Each path below is one point turned by a fixed rotation once a step. After each direction that follows a path, write how fast that rotation turns it, in degrees each step (0 if it stays still).
Each turn is a multiple of 5 degrees from 10 to 175, or 0.
Each row of a path follows its step; steps can be skipped.
path 1
step 1: [ 11   3 -10   6 -10 -11  22  -3  -2   5  11   1  14 -20   9   8   3  -4
  11  -9  17   1  -5  11  -1  14   0  10   7  10 -29]
step 2: [  2   6  -3 -22  -2   2   9  10  10  -8 -16 -23   1 -15   5  -5  13   1
  14   7 -12   0   4  20  19  11 -10  12  -3  -1   1]
step 3: [  3   5   6  17   7  16 -20  -4   8   9 -11   6  -4 -24 -11 -14  27   0
   4  10 -11   2  -7  -3   2   1   5   0 -19  -4  -3]
step 4: [  2  -5 -17  -1   4   4 -17  -7   5 -13   3  13 -33   2  -9   3 -10   2
 -11   5  -1 -21  -8  -4   7   0  -6  -7 -16  20  -2]
step 5: [ 12   9   6  -7   7 -11 -11  -3 -19   7  11  -7 -14   1  -8   4 -13 -11
   9 -13  22 -21  12  -8   6 -22   6   1  -1  -9  -2]
step 6: [ 19  -4  10  -9   0   3   9 -16 -13  -9  -1 -15   4   3  10   2 -10 -18
 -10   8  -6  -9   4   2 -25   4  15  24   5  -3  10]
step 8: [ -3  -8  10  23 -14 -17  10   0  10   5   9  21 -18  -6  19  -7   1  10
   7   9 -14   7  -3   3   5  -8  -9   4  13   2  12]
step 9: [ 16   8  -6  -1   4 -14 -16  26  28   5 -12   9  -1  14   8  -4  -5   3
   1 -12   6   3   4  -5   8   6   7  -6   8   3  21]
step 10: [  1  18  -2  22   5   0   8  10   9 -10   4  -6  11  -7  -6   4   7 -14
 -11 -15   4  -6  -7 -19   1   2  25  -4  18  10 -14]
step 11: [  1 -26  -2  -8 -18  10   8   7   0 -24   4 -22   5  -1 -13  24   8   7
   2  -8   0  -4   5   1  17   7   5   2   4   4  -4]
step 13: [-17   6   1   2   3  -5 -16  -6  -8 -10 -18 -11 -14   1  26  -9   7   1
 -10   5   1  -5  -6   6  -4  18 -13  -3 -20  16   6]
[ 2  3 -9  6 -5 -3 -1  7  1 -9 -5  0  7 -2 -3 -3  5  9  1 -2  0 -1  0  2
  6 -1  4  5 -4  1 -6]	40
[-3 -9 -1  3 -5  4  2 -3  3 -1  7 11 -2  1 -6  7  0  6  2  6  2 -1 -4 -5
  4  0 -1  1 -5 -6 -1]	95
[ -2  -5  -6  -8  -1   3   2  -1   6 -11  -3  -4  -6   5   6   1  -5   5
  -5   3  -2  -4  -1   6   0   4   0   0   2   2   6]	160
[ -2   3   5   0   2  -5  -2  -5  -3  -7   4  -4  -1  -7   0   2 -10   3
   2  -4  -5   7  -6   0  11  -2  -1  -1   1  -2   1]	120
[ 4  3  0  0  2  0 -4 -4  1  0 -5  4  9 -7  0 -2 -5  2 -8  5  3  2 -1 -5
 -5 10  5 -3 -5 -3  6]	115
[ -1  -5  -2   0  -3  -3 -10   1  -3   3   5  -2  -5  -4  -1  -3   4   6
  -6   6 -10   6   8   1  -2   2  -1  -5   3  -1  -3]	80
[ 0  1  5 -2 -2 -7  2 -8  7 -1  6 -8  2  2 -6  1  2  8 -4 -5  3 -1  3 -1
 -9  1 -5  6 -3 -1 -2]	65
path 2
step 0: [  1   9  -2  -7 -20   1  -5  -1  11  -8   7  11   6 -22   9   1  -1   2
 -30  38 -13   0 -12   3   8  13   2 -18   0  -5   1]
step 2: [ 13   3  30  25 -17  -6  -4   0  18  -6   5   5   0 -20  -4   0   4  -2
 -15   7 -18   4   4  12 -11  18   5  17  -7   5  -9]
step 3: [-23   7   9   8 -12 -10  -1  12  28   1  22  15  -3 -10   1  -7   1  20
 -12   9 -20  -1   6 -17  19  -6  10   2  -1  13  -4]
step 4: [-14 -21  -1  17  -3  27   6  12  16  -6  -2  23   7 -19  11  -4  14  11
 -13 -14  -9  -1  -4  -1 -15   6  16   5 -12   5  -4]
step 7: [ 11   0 -21   7 -10   5  13   3   5 -14 -16   5  11 -21  10  12   5  26
  -3   5 -22  18 -15   8   8  10  17   1   4 -11  -1]
step 8: [ 16  -7  11 -10 -21  -3   5 -12 -18 -16  15   7   2 -14  -7  -3  24  18
   8  -1  -8   2 -18  -8  16   1  17  16   5  15  -5]
step 9: [ -1  21  18   6  -5  -5  -5  12   2 -14  12  -4  14 -38   7   7   5   4
   5   4 -11   1 -25  11 -14  -6  13  -3  10  10   8]
step 10: [  5  11   1   3  20  -3  -1   4  18 -15   7  25  15  -9  -4   6  11  15
   2   3 -21  -3 -28  -3  24 -11  -6  13  -7  -1  -2]
step 11: [ 11  -7  19   7   1  11  -2  -3   1   8  11  27   3 -10  18   9  21   5
  -6  19   5  -6 -27   8 -10   0   3   4  -3  20 -17]
step 12: [ -5   4 -12   0  -9  -9 -14  16  23 -19  17  11 -25  -6   2  11   0   8
   8  24  -6  -4 -21  19  -8  -6   5   6  -6  11   0]
step 13: [  9 -11  16  -5 -14  19   4  25   8 -16   7  12   2   3  -2  17   5  14
  -9   8 -18 -10 -14   2   4  12 -21   1 -23   3   6]
[  0   2   4   6   3  -7   0   1  -2  -3  -5  -7  -7   0   2  -3   4   2
  -1   4   4 -10  -1  -2   4   1   8  -9  -5   2   1]	120
[15 -1  4 -1  0  4  1 -3  1  5 -2 -2  3  4 -6 -2  1 -1 -3  1 -5 -5  1  3
  9  4  0  6 -6 -1 -3]	130
[-4  0  8  3  1 -1 -2  1  7  0  7 10 -6  7  4 -2 -7  0 -2 -1  1 -2  2  7
 -1  7 -4 -1 -6  1 -3]	35
[ 3 -2 -1 -1  0 -4  0  1  0  5 -6  8 -7 -8 -8  0  0  0 -3 -5 -3  6 -2  2
  2  0 -4 -7  0 10  5]	0
[-1 -8 12  2 -3  8  0  3 -6  4 -2 -2  6 -2  2  0  7  0  0 -5  4 -1 -3 -2
 -8  4 -6 -2 -4  1  1]	155
[ 3 -8 -6 -7 -9 -1  1 -1 -4 -3 -4 -4 -7  3  4  4 -3  6 -3  8  3  1 -2  4
 -1  3 -6 -2 -4 -6  4]	55
[ 1  9  1 -9 -2 -3 -5  8  6  7 -1 -3 -2 -1  7 -1  0 -1 -1 -4 -7  0 -3 -8
  0  3 -3  0 -4 -5  4]	110
path 3
step 0: [ 17  -7  -1  -3   7 -10  -4  -6  18  -5 -11 -10 -16 -12   5 -10 -17  25
 -21 -11  24 -21   5  -8   2   3   8  18  -4   0   7]
step 1: [ -1  11   4  -6   7  -7 -24  -5  -7  -5 -11  -1 -11  16   5  13 -16  -4
 -24  -8 -27 -19 -16  -5  -9   3   8  -9 -16 -13  -1]
step 4: [ -3 -10  17  -6 -12 -13  -7   2 -14  -1  -6  17 -17  -5   4  -5   3  25
   8   4  -2  -8 -10  -6  22   7 -14 -26   9   6  22]
step 5: [ 12 -26  10   1  -4  11 -19  15  -5  27 -12   6 -11 -11  -6   1   2  -3
  -1   1  14 -15  -3  -3 -33   9 -12  -1   5  -7   3]
step 6: [-13  -6   3  15  21 -16  11  11  -5   6   1  -6 -15 -11 -11  -4 -30  -9
   6  -6  -7  -5   8  -9 -15  -8  22   5   2 -10  20]
step 8: [-19 -14   6  14 -22  10  -9   6   9  12  18 -14  13  17  -2  12  -5  27
  -4  11   8   0  -7 -10   5 -21   8  -8   6   1 -11]
step 9: [-11   0  11  23 -23 -16 -18  16   6 -16  14   4   6 -16  15   3  13   6
  -1  -2   9 -13   3  16  -6   4   7   8 -12   5  23]
step 10: [ 10 -12 -16   9   4  11  -1  11 -11 -18  14 -11 -30   3   8   5  15   2
 -10 -14  -9 -17  -1 -12  -8  13  -4  -5  14  16  11]
step 11: [ 10  11  -8  -1  -2   1  13   8  16  -1 -22 -18 -16  -7   3  17 -14  -6
  15  10  10 -25 -27  -6 -14  -4   8  -3   6   6  -4]
step 12: [  5   5  23  19  13  10 -12   2   9   1 -14 -11  12  -8  -1  20 -29 -12
 -10  -7 -14  -4   5  -2  22 -10  -6   5   2  14   5]
step 13: [-17  20  17  -9   5   4   7   9  -9  -5  -4   4  15  14 -12  36   8  25
  -6  -4   1  -2  17  -7  -7  10  -8  -5   2   3  11]
[  8  -4  -6   4   7   1   0  -3  -4   7   2  -5   6   2  -6   2   7   4
 -10   2   3  -3   3  -4  -1   1  -1   4   3   4  -2]	145
[  6  -2   0  -4  -1  -3  -4  -6   0   5  -2  -2 -14   1  -1   3   0  -9
   0  -2   4  -1   4  -2  -2   2  10   0  -2   5   2]	70
[ 2 -1  9 -3 -2 -1 -6 -2  3 -1 -3 -2  7  0 -3  0  1  8  1 -7  7  9  0  2
  3 -2  3 -7  2  9  1]	80
[  0   7   0   3   7   1   2   5  -5 -10   1   4  -4  -3   2  -2   2   0
  -2   5   6  11   2  -9  -4   0   4   3   4   0  -1]	100
[ 6  4  8  2  0  9  4 -7 -2  3 -1  2  2  0  2  0 -1  5  5  2 -7  0 -7 -1
 -2  8  4  6  1  3  7]	40
